In the data rows, the value 128 means zero.
Some points:
[124 126 134 159 105 120 147 139 134 158 115  92 158 151 149 128 133 129 114 131 169 153 129 144  84  99 115 128  99 104  72  90]
[ 97 170 169 105 130 131 100 125 118 139 138 136 103  91 114 138  82 113 117 111 123 163 120 114 136 105 131 117 123 118 157 132]
[121 155 117 145 132 139 145 140 138 147 119 142 143 147   0 148 120 133  84 129 145 108 150 117 117 123 135 133 134 139 116 145]
[140 171 111 146  86 123 111 127 107  67 108 153 117 170 117 129 134 150 173 113 134 104 104 150 102 139 182 120 127 119 127 154]
[128 120 114 161 123 126 144 143 159 128 106 122  59 118 124 129 105 137 141 139  90 137 145 153 112 138 101 164 129 121 154  74]
[103 106 108 132 152 130 123 134 130 150 148 157 121 132 117 128 155 126 179  95 165 161 102 132 129  88 135  94 156 107 158 151]
[167 117 123  69 117 152 190 124 170 117 137 128 114 108 134 152 143 136 135 142 106 127 137  98 110 154 132 136 157 132  88 136]
[139 109 129  98 123 109 142 124 160 143 117 132 117 136 131 107 121 114 136 194 155 152 120 157 136 129 136 135 140  97 149 108]
[ 83 104 123 116 106 126 112 160 130 114 133 114 124 123 107  93 174 170 125 143 144 147 124  99 108 155  99 109 120 128 173 113]
[ 86 112 101 124 125 126 111 171 122 142 171 134 107 113 142 116 126 140 100  94 152 125 120 122 157 166 145 144 132 108 161 125]
[162 128 150 162 160  76  82  94 146 110 157 186 126 124 136 158 126 184 132 113 141 133 139 115 110  82 139 136 125 145 112 110]
[141 135 115 181 119 162 173 120 130 143 130 148 139 107 131 119 120 140 123 120 133  61 119 124 135  85 106 174 133 130 194  82]
[133 176 163 118 107  95 129 131  98 135 127  73  98 142 147 113 122 116 140 143  94 137 163 143 126 123 128 115 161 108 125 128]
[106 100 100 121 100 156 127  91 166 110  91 151 143 120 130 106 121 160 130 133 158 131 136 146 109 128 130  93 113  99 119 153]
[121 126 123 175 127 119 111 131 125 149 132  98 153 102 117  96 121 116 123 131 119 110 123 106 132 144  78 120 113 120 110 160]
[144 146  97 172 125 129 163  95 122 141 125 123 130 133 148  88  89 122 125 126 118 192 149 117 137 169 130 128  79 154 146 151]
[127 155 137 123 115 105 135 119 131 122 228 145 176  90 114  93 117 102 149 135 131 102 118 161 119 179 112 144 150 116 116 132]
[121 134 124 140 170  81 143 104 127 136 111 106 129 136 138 111 113 168 137 159 160  96 145 167 113 142 101 111 142 139 132 130]
[147 110 117 112  46  90  91 123 116 136 142 154 123 114 135 118 136 118 111 111 110  92 139 149 125 125 135 144  84 132 121 146]
[107 102 115 141 101 168 107 129 128  89 108 137 147 132 156 111 104 126 135 139 127  92 125 168 140 150 149 118 139 130 174 136]
[124 134 130 149 135 123 138 139 115 160 125  78 135 152 150 132 139 155 105  88 142 125 138 122 114 133 160 100 148  86 141  86]
[140 121 125 141 118 179 149 155 133 139 157 111 112 148 125 132 151 147 148 136 152 100 127 124 119 160 149 139  81 128 134 136]
[118  42 150 149 187 163 140 165 117 120 110 123 115 115 136  72 147 138 130  95  65 115 151 135 133 145 151 112 128 142 127 107]
[114 184 117 155 129 129 151 155 114 173  99 115 151 114 151 122 147 159 150 135  94 117  82 120 121  74 129  94 150 103 117 136]
[134 133 151 153 100 119 133 162 133 147 117 106 160 111 126 137 111 140  54 117 153 160 119 149 136 152 163 119 127  98 131 148]
[152 120 101 171 128 145 160 153 117 160 124 127 114 117 157 119 117  97 128 142 162 138 136 119 110 153 146  97 154 164 124 160]
[ 77 149 136 139 146 124 125 151 142 113 132 113 138 117 130 139  88 170 155 131 131 171 142 131 139 133 141 125 151 118  88 112]
[120 154 118 147 148  85 120  72 141 159 137 136 106 148 138 122 149 105 127 122 123 151 152  96 114 133 132 154 128 116 137 137]
[169 154 102 108 149 164  85 141 128 108 134 106 155 113 127 133  98 126 111 135 120 149 144 132 162 161  97 148 151 141 131 132]
[125 177 119 107 133 137 138 140 142 133 102 153 100 116 155 126 119 112  81  84  93 118 108 173 118 129 140 105 139 153 133 152]
[140 147 108 156 125 108 184 123 134 119 130 142 144 126 108 127 124 150 157  56 122 150 143 143 134 147  83 149 166 139  95 106]
[116 125 165 127 103 114 134 149 112 163 118 135 128  94 126 123 135 131  83  95 156 129 173 136 113 114 173 124 112 122 125 149]
[108 107 103 147 114 150 138  66 110 149  83 111 143  92 116 126 119 133  95  93 134 150 164 120 127 116 121 137 121 144 118 170]
[139 123 105 135 140 144 140 134 110 118 161 139 104 139 137 244 128 139 100 142 145 100 163 162 134 148 142 105 140 126 123 100]
[112 124 130  98 129 159 128 147 143 150 120  80 128 109 136 125 120 143 125 154 157 128 117 144  61 126 134 162  89 112 125 116]
[170 143  87 160 144 117 131 169 135 118 142 147 168  89 139  94 126 152  95 225 110 149 131 111  91 151 148 117 116 114 143 154]
[136 119 103 108 141 128 122 119  58 158 122 127 126  92  89 179 155  92 182 146 117 140 141 107 124 147 177 114  70 119 110 141]
[128 120 146 131 134 162 122 184 116  94 106 130 165 115 117 141 145  99  99 116 118 124 118 151 124 110 130 177 168  79 113 164]
[124 141  86 114 112 123 118 118 128 141 121 108 157 164 119 121 130 105 111 153 110 104 112  56 156  96 135  92 141 142 147 103]
[123 104 118 133  98 122 129 134 129 149 163 108  68 127  94  95 119 126 151 137 141 128 104 136  94 131 110 107 150 155  80 115]
[146 147 137 137 133 117 121 115 154  49 110  86 127 134 131 121 165 190 121 130 132 155 152  96 128 122 146 103 153 128 149 141]
[135  83 132 149 124 120 133  93 137 138 106 110 134 112 105 138 155 128 118 150  95 126 117 175 119 123  98 150 126  94 131 136]
[111 126 108 101 149 131 128 161 121 142 107 130 163 145 122 131  92 153 156 130 100 121 165 111 171 130 105 145 129  99  89 133]
[101 114 150 113 135 132 133 134 144 177 138 159 138 182 152 141 156 116 106 142  84 125 170 130 114 109 117 116  98 145 135 114]
[131 114 132 123 149 147 128 140 109 113 140 173 143 111 105 122 130 168 110 112 122 110 103  83  89 120 100 124 101  90 117  99]
[135 121 164 125 126 123 122 121 151 167 128 115 128  96 168 142 140 192 140 134 162  92 142 133 169 130 122  82 124  96 100 168]
[135 120 156 168 116 126 114 150 128 136 104 133 161  82 150 112 130 140 133 109 108 121 145 108 113 150 121 110 107 174  81 130]
[109 135 148 113 155 130 121 106 153 127 134  89 152 126 108 114 156 108  75 144 117  60 145  74  84 147 118 110 133 130 126 128]
[121 132 132 111 136 127 141 105  78 133 107 181 126 143 110  84 133 189  87 149 121 176 135 156 118 133 106 117 157 126 129 126]
[156 123  66 129 128 105 133 157  90 146 119 134  96 108 141 120 130 139 125  94 112 140  87  95 163 146 131 132 136 101 110 137]
[144 136 145 114  49 151 127 154 148 142 135 134 131 127 137 128 155 131 156 152 143 158 126 109 116  98 151 163 161 178 113 132]
[110  96 123 146  97 143  79  78 134 152 175 139 175 142 142 124  96 164 122 130  93 148 112 115 146 124 141 121 136 115 105 141]
[117 152 170 131 134  99 141 109 141 163 111 127 132 124 130 133 124 151 148 134 121 121  93 112 148 167 133 220 119 134 156 140]
[143 100 132 119 152 151 141 125  95 129 142 128 161 142 128 127 144 147 131 111 157 162  54 147 133 109 129 119  99 139 151 141]
[171 139 119 149 139 155 139 116 121 152 174 114 118 131 139  88 104 130 112 120 143 110 122 106 138 119 127 100 139 108 105 132]
[139 103 161  87 125 112 159 148 113 111 121 116 108 130 108  86 147 112 132 141 125 154 109 132 153  96  99 122 124 111  89 169]
[109 121 134  95 125 141 137 106 133 136 111 126 100 136 127 133 127 122 140  98 142 140 153 112 110 197  81 126 124  95 161 127]
[155 115  92  93 150 101 165 132 162 142 160 149 161 131 124 119 128 133 123 101 165 155 154 147 132 128 110 126 113  79 128 123]
[101 150 144 154 187 134 109 117 120 138 131 161 113  99 145 116 156  82 135 140 151 164 102 146  93 144 141 106 133 131 133 133]
[170 123 170 128 155 113 163 112 117 115 105 187  97 122 130 106  90 111  99 162 117 117 129 127 129 125 129 116 136  73 114 106]
[104 128 140 158 134 120 135 117 141  82 157 127 114 122 118 111 143 129 120 107  86 110 150 136 109 123 119 156  97 105 110 191]
[158  63 154 144 116 118  88 120 114 143 111 117 102 142 115 149  69 125 120 146 143 105 123 125 119 137 114 120 191 112 137 158]
[ 85 105 130 186 116 114 175 131 103  97 121 123 111 132 157 198 157 146 104 156 138 127  84  98 145 147  64 119 117 147 113 187]
[132 141 102 101 107 129 118 125 168 136 131 132 122  54 137 150 149 116 121  99 104 112  95 149 113 116  65  65 141 120 128 111]
[127  96 133 160 145 118 113 172 231 161 123 181 129 143 148 136 128 120 129 114 109 147 115  85  99 137 136 154 147 104 113 157]
[213 134 163 122 130 137 104 116 176 153  94 130 142 125 120 140 166 135 136 117 143 152 125 135 155 151  79 111 125 149 162 151]
[140 130 129 124 146 153 157 136 133 149 145 126 147 142 145 117  88 163 128 130 111 119 152 163 142  78 121 137 104 176 153 162]
[104 150 160 151 107 147 153 134 157  99 119 155 123 122 119 134 127 102 117 146  96 143 134 112 185 147 138  62  83  95 120  86]
[137 140 103 122 120 136 100 137 122 129  84 150 110  99 126 130 156 158 126 153 101 150 164 145 118 107  90 167 123 129 117  86]
[117 158 157 136 152 143 129 176 110 138 196 127 130 135 142 148 141 153 144 147 126 141 162 162 120 112  75 118 117 122 145 171]
[126 105 132  99 122 105 138 118  66 137 114 150 169  86 157 139 120 129 150 155 118 117 141 107 119 107 115 165 149 109 148 120]
[119 147 103 133 133 140 108 105 126 149 143 111 135 114 146 150 152 133  78 123  80 161 100 159  81 140 107 144 156 122 117 106]
[109 121 136 149 121 142 162 108 131 155 158 134  98  44 114 107 172 165  90 150 154 136 159 102 154 107 164 132 187 120 141 144]
[114 139  85  71 144 102 163 134 128 125 114 131 150 160 190 122 157 130 113 114 125 108 134 113 107 144 126 161 160 121 122 149]
[142  84 106 145 154 104 161 140 139 121 142 111 145 127 132 155 129 114  92 144 115 161 106 132 124 111 153 130 121 164 118 125]
[181 138 137 139 140 144 120 117 102 163 140 148 110 172 113  71 199 147 123 126 121 108 136 150 149 147 134 128 140 136  98 130]
[ 99 115 118 133 143 104 145 134 161 154 113 131 115  97 132 125 146 118 133 153 143 100 130 136 204 119 136 132 110 135 126 137]
[ 98  94 123 163  66 109 165 140 109 141 146 175 161 128 149 128 147 122 127 144 117 138 181 125 109 143 110  92 174 131 144 139]
[150  92 137 124 152 138  88 127 109 105 153 101 105 121 175 132 109 114 115 117 136 147 151  85 120 107 112 153 136 134 111  95]
[124 115 123 151 108 137 105 119 124 115 154 108 112 152 139 118 178 107  72 131 132 148 118 138 196 114 119 175 139 104 106 120]
[117 129 157  99 107 128 140 107 117 159 129 165 103 137 160 124 118 186  84 147 117 117  77 114 124 184 128 137 100 133 109 127]
[140 119 164 152 140 141 145  96 122 142 106 124 168 151 126 145 151 104 172 122 109 135 124 136 109 152 150 117 161 104 160 149]
[114 155 135 148 135 157 107 150 115 115  77 174 145 127 170 108 141  81 111 133 228 113 150 103 141 134  82 147 122 141  88 109]
[136 143 113 136 132 135 127 158 112 143 134 137  57 122 144 126 109 146 100 124 136 131 142  63 102  88 118 113 120 108 160 200]
[101 119 124 119 177  77 133 111 138 104 119 110 127  98 133 114 126 141 117 124 150 102 103 148 129 131 163 126 135 176 103 131]
[104 121 157  69 129 134 148 129 134 114 147 136 148 135 119 117 108 116 111 117 129 148 128 126 134 112 114 116 147 203 137 118]
[105 142 121 126 142 243 150  63 147 123 149 133 112 107 161 131 125 136 125 144 125 136 131 109 127 112 135 145 141 104  79 137]
[160 118 125 128 104 102 162 110 137  65 156 107 127 107 152 116 134 109 124 105 145 140 146 116 116  85 125 131  96 102 156 128]
[129 125  69 111 156 126  82 127 145 137 122 143 127 102 144 125 162 129 127 150 109 127 183 164 131 135 119 132 122 128 113 133]
[ 89 124  90 137 129 128 117 130 149 130 116 134 106 169 123 109 106 104 116 153 130 118 125 149 123  91 105 124 123 119 109 156]
These points spread out most along one direction. Take the direction at right angles to it along which they spread out most. Go by this last direction. Where along it does each point below lie, from 0 to 99? 50 is the average, and the first point above lies past it. One standard deviation of the points above along it is 16.
[ 97 170 169 105 130 131 100 125 118 139 138 136 103  91 114 138  82 113 117 111 123 163 120 114 136 105 131 117 123 118 157 132] 56
[144 146  97 172 125 129 163  95 122 141 125 123 130 133 148  88  89 122 125 126 118 192 149 117 137 169 130 128  79 154 146 151] 33
[167 117 123  69 117 152 190 124 170 117 137 128 114 108 134 152 143 136 135 142 106 127 137  98 110 154 132 136 157 132  88 136] 61
[213 134 163 122 130 137 104 116 176 153  94 130 142 125 120 140 166 135 136 117 143 152 125 135 155 151  79 111 125 149 162 151] 23
[133 176 163 118 107  95 129 131  98 135 127  73  98 142 147 113 122 116 140 143  94 137 163 143 126 123 128 115 161 108 125 128] 33
[150  92 137 124 152 138  88 127 109 105 153 101 105 121 175 132 109 114 115 117 136 147 151  85 120 107 112 153 136 134 111  95] 86
[121 155 117 145 132 139 145 140 138 147 119 142 143 147   0 148 120 133  84 129 145 108 150 117 117 123 135 133 134 139 116 145] 52
[139 103 161  87 125 112 159 148 113 111 121 116 108 130 108  86 147 112 132 141 125 154 109 132 153  96  99 122 124 111  89 169] 42
[136 143 113 136 132 135 127 158 112 143 134 137  57 122 144 126 109 146 100 124 136 131 142  63 102  88 118 113 120 108 160 200] 74
[137 140 103 122 120 136 100 137 122 129  84 150 110  99 126 130 156 158 126 153 101 150 164 145 118 107  90 167 123 129 117  86] 67
[160 118 125 128 104 102 162 110 137  65 156 107 127 107 152 116 134 109 124 105 145 140 146 116 116  85 125 131  96 102 156 128] 51
[117 129 157  99 107 128 140 107 117 159 129 165 103 137 160 124 118 186  84 147 117 117  77 114 124 184 128 137 100 133 109 127] 53
[ 86 112 101 124 125 126 111 171 122 142 171 134 107 113 142 116 126 140 100  94 152 125 120 122 157 166 145 144 132 108 161 125] 61
[124 141  86 114 112 123 118 118 128 141 121 108 157 164 119 121 130 105 111 153 110 104 112  56 156  96 135  92 141 142 147 103] 68
